Small tables with named rows and columns. After each table, cells are looked up by row and column.

Sata
cols = Vigugo, Magak, Gapive, Sokope, Furesof, Torep
Galer: [-82184, -22912, -12217, -9760, 41493, 55753]
Bol: [-65860, 15802, 28548, -43033, 29379, 10511]
Zavegu: [-49554, 15932, -21091, -21108, 1916, -23195]
Fut: [-73695, 12709, 76670, -50916, 7442, -29342]
Naf: [-16344, -4367, -57443, -46893, -48616, -32672]
Sud: [-16040, 31982, 18852, 3512, -70972, -13427]
Vefo: [17672, -70565, -65070, -16740, -29747, -39026]
Bipi: [18567, -8761, -74145, 16373, 19630, -28874]
Letefi: [1049, 9595, -15117, -16596, -92476, 36243]
Doti: [-24685, -59519, 25331, -15421, -13103, 17484]

Gapive of Galer = -12217
Torep of Zavegu = -23195
Torep of Bol = 10511
Torep of Bipi = -28874
Torep of Vefo = -39026
Vigugo of Zavegu = -49554
Vigugo of Galer = -82184
Vigugo of Letefi = 1049
Vigugo of Sud = -16040
Sokope of Galer = -9760
Sokope of Fut = -50916
Magak of Sud = 31982
Gapive of Zavegu = -21091
Torep of Letefi = 36243
Gapive of Letefi = -15117
Torep of Doti = 17484
Furesof of Bipi = 19630
Magak of Zavegu = 15932
Furesof of Naf = -48616
Gapive of Vefo = -65070

Dasap.csv
,Dutirum,Tiru,Gam,Git,Pob
Begide,41536,40163,32608,41451,29549
Kupelu,29602,41645,39907,35128,32250
Suniva,41317,51312,47462,31914,25122
Mabam,41587,35542,28608,46636,24446
Peb,32427,35113,32830,18662,54288
Bemep,28455,40514,39563,35897,31216
Dadufi,38810,46936,44090,31534,31893
Tavi,30686,42124,36104,41594,14624
Sezuzir,32407,42683,35463,38399,20060
Visevom,47543,37278,39138,30794,47633
Nezi,70615,79337,75006,37611,30750
Senato,61784,42670,49707,44712,52829
Gugag,26196,38287,39038,36249,45295
Rosi,55000,36412,39435,26274,48125

Tiru of Dadufi: 46936
Tiru of Sezuzir: 42683
Git of Sezuzir: 38399
Tiru of Gugag: 38287
Dutirum of Visevom: 47543
Tiru of Peb: 35113
Git of Bemep: 35897
Git of Nezi: 37611
Pob of Rosi: 48125
Gam of Mabam: 28608
Gam of Peb: 32830
Dutirum of Senato: 61784
Tiru of Nezi: 79337
Dutirum of Kupelu: 29602
Dutirum of Dadufi: 38810
Pob of Sezuzir: 20060
Git of Dadufi: 31534
Dutirum of Tavi: 30686

Table Sumok
cols = Zilol, Popu, Ful, Kov, Zagoge, Samefo, Fuf, Situ, Vegonul
Delipag: [83, 151, 131, 146, 208, 161, 112, 124, 158]
Tokep: [151, 159, 132, 207, 109, 158, 174, 145, 138]
Vil: [53, 194, 111, 124, 156, 167, 61, 203, 206]
Lagur: [186, 121, 167, 102, 199, 167, 160, 136, 177]
Mikup: [132, 123, 147, 108, 244, 145, 135, 87, 133]
Zirodem: [173, 146, 190, 180, 113, 108, 191, 131, 82]
Levena: [132, 140, 195, 189, 121, 171, 169, 145, 98]
Pip: [97, 129, 186, 166, 204, 186, 148, 146, 103]
Lumav: [125, 158, 153, 167, 99, 90, 125, 161, 124]
Kodim: [59, 39, 160, 154, 220, 229, 188, 103, 68]
Lefugu: [165, 170, 90, 120, 196, 83, 114, 87, 50]
Tabife: [219, 140, 115, 143, 128, 206, 107, 116, 107]
Gon: [177, 154, 166, 97, 169, 143, 171, 214, 253]
Gune: [141, 121, 176, 175, 230, 153, 209, 104, 110]

What is the Fuf of Tokep in Sumok?
174
What is the Ful of Tabife in Sumok?
115
What is the Zilol of Vil in Sumok?
53
What is the Situ of Zirodem in Sumok?
131
What is the Vegonul of Gon in Sumok?
253
What is the Fuf of Tabife in Sumok?
107
Row with the largest Vegonul: Gon

Kip:
columns: Digifi, Lavoz, Rimi, Mul, Ruti, Gimup, Zugeka, Pufo, Fiba, Modavi
Bimizup: [0.420, 0.310, 0.482, 0.335, 0.089, 0.484, 0.221, 0.100, 0.526, 0.433]
Veg: [0.549, 0.315, 0.317, 0.395, 0.574, 0.216, 0.325, 0.547, 0.157, 0.532]
Derivod: [0.793, 0.255, 0.299, 0.492, 0.411, 0.744, 0.281, 0.416, 0.718, 0.633]

What is the Zugeka of Bimizup in Kip? 0.221
What is the Lavoz of Veg in Kip? 0.315
What is the Mul of Veg in Kip? 0.395
What is the Lavoz of Bimizup in Kip? 0.310
What is the Ruti of Bimizup in Kip? 0.089
What is the Ruti of Derivod in Kip? 0.411
What is the Pufo of Bimizup in Kip? 0.100
What is the Gimup of Bimizup in Kip? 0.484
What is the Lavoz of Derivod in Kip? 0.255
What is the Digifi of Derivod in Kip? 0.793
What is the Pufo of Veg in Kip? 0.547
What is the Modavi of Veg in Kip? 0.532
What is the Fiba of Bimizup in Kip? 0.526
What is the Mul of Bimizup in Kip? 0.335
What is the Rimi of Derivod in Kip? 0.299
What is the Fiba of Veg in Kip? 0.157
Row with the largest Lavoz: Veg

Gasa
cols = Vabefo, Luze, Rafad, Ludas, Miguz, Kiz, Zolunu, Ribegi, Zuv
Vaki: [182, 45, 238, 89, 178, 181, 140, 185, 143]
Gel: [85, 63, 100, 82, 171, 116, 120, 135, 67]
Reve: [158, 183, 100, 52, 196, 150, 152, 149, 180]
Moketaf: [166, 90, 170, 71, 125, 100, 127, 191, 217]
Dazesuz: [249, 217, 134, 149, 161, 135, 142, 130, 244]
Panizot: [145, 176, 234, 166, 157, 178, 170, 169, 83]
Gal: [251, 101, 194, 105, 61, 141, 205, 223, 180]
Soziri: [226, 143, 69, 198, 122, 64, 88, 124, 232]
Nakude: [143, 84, 97, 88, 107, 136, 168, 172, 155]
Libikod: [128, 207, 106, 134, 111, 171, 166, 63, 115]
Big: [212, 176, 166, 188, 74, 72, 114, 148, 196]
Tad: [112, 108, 143, 213, 73, 156, 131, 86, 96]
Kabo: [144, 141, 106, 177, 25, 98, 139, 179, 98]

Vabefo of Moketaf: 166
Ludas of Big: 188
Rafad of Panizot: 234
Luze of Gel: 63
Zuv of Kabo: 98
Vabefo of Libikod: 128
Miguz of Reve: 196
Zuv of Reve: 180
Ludas of Soziri: 198
Miguz of Big: 74
Zolunu of Soziri: 88
Rafad of Big: 166
Kiz of Reve: 150
Luze of Panizot: 176
Luze of Nakude: 84
Kiz of Gal: 141
Zuv of Soziri: 232
Row with the largest Rafad: Vaki

Vifike:
         Gufe  Tipobet  Dumi  Bom  Pulusi  Pepun  Kad  Pepumem  Subizi  Nagoter
Kas       1.9      7.7   5.2  4.9     4.9    2.7  4.9      5.8     5.1      4.8
Vobizo    7.2      5.4   4.2  6.3     4.9    3.5  5.7      5.1     7.1      6.9
Tipet     4.5      4.7   2.3  6.7     3.5    1.9  5.1      5.1     7.7      7.5
Buv       1.9      4.7   1.4  5.2     3.5    5.2  5.1      5.8     5.1      4.8
Dese      5.4      5.4   4.2  6.7     4.0    5.2  5.5      5.1     7.1      6.9
Sabazis   5.4      1.8   9.0  4.9     6.4    7.7  5.1      4.2     3.8      3.7
Vese      8.1      1.8   8.1  4.9     6.4    7.7  5.2      5.1     4.5      4.2
Zodotar   8.1      4.0   6.2  4.9     4.9    5.2  5.5      4.5     6.4      5.8
Fuga      5.4      6.9   2.3  4.9     3.5    1.9  5.5      5.1     7.7      4.8
Kilugin   2.7      4.7   6.2  3.8     5.9    6.0  4.4      5.1     2.5      3.1

Bom of Sabazis is 4.9
Dumi of Fuga is 2.3
Pepun of Buv is 5.2
Pepumem of Dese is 5.1
Gufe of Zodotar is 8.1
Bom of Vese is 4.9
Gufe of Kas is 1.9
Kad of Fuga is 5.5
Subizi of Buv is 5.1
Subizi of Fuga is 7.7
Subizi of Vobizo is 7.1
Subizi of Sabazis is 3.8
Dumi of Tipet is 2.3

Table Muga
,Gitogaz,Vumil,Mure
Nemeza,108,218,133
Bugekim,115,120,50
Molo,113,181,126
Fodo,51,193,15
Kod,49,186,144
Sazerif,145,68,5
Vesin,135,112,123
Ludavok,143,80,61
Kebiza,100,142,61
Koruped,176,144,220

What is the Vumil of Molo in Muga?
181
What is the Gitogaz of Nemeza in Muga?
108
What is the Mure of Kebiza in Muga?
61
What is the Mure of Fodo in Muga?
15
What is the Vumil of Kod in Muga?
186
What is the Vumil of Ludavok in Muga?
80
What is the Gitogaz of Ludavok in Muga?
143
What is the Vumil of Vesin in Muga?
112

Kov =
|  | Rit | Risole | Zeteg | Moz |
|---|---|---|---|---|
| Meze | 147 | 127 | 124 | 79 |
| Fofug | 61 | 162 | 159 | 196 |
| Bug | 124 | 161 | 122 | 114 |
| Dup | 147 | 130 | 124 | 82 |
| Dinud | 31 | 220 | 152 | 189 |
| Pes | 65 | 159 | 158 | 211 |
| Dukezo | 149 | 123 | 125 | 74 |
| Mota | 27 | 253 | 143 | 184 |
| Livumo | 49 | 175 | 154 | 173 |

Moz of Mota is 184
Risole of Meze is 127
Zeteg of Pes is 158
Rit of Dukezo is 149
Moz of Dup is 82
Risole of Dukezo is 123
Risole of Mota is 253
Risole of Bug is 161
Rit of Dinud is 31
Zeteg of Meze is 124
Risole of Fofug is 162
Rit of Bug is 124
Zeteg of Dukezo is 125
Risole of Dup is 130
Rit of Pes is 65
Moz of Livumo is 173
Zeteg of Dinud is 152
Moz of Fofug is 196
Zeteg of Fofug is 159
Rit of Fofug is 61

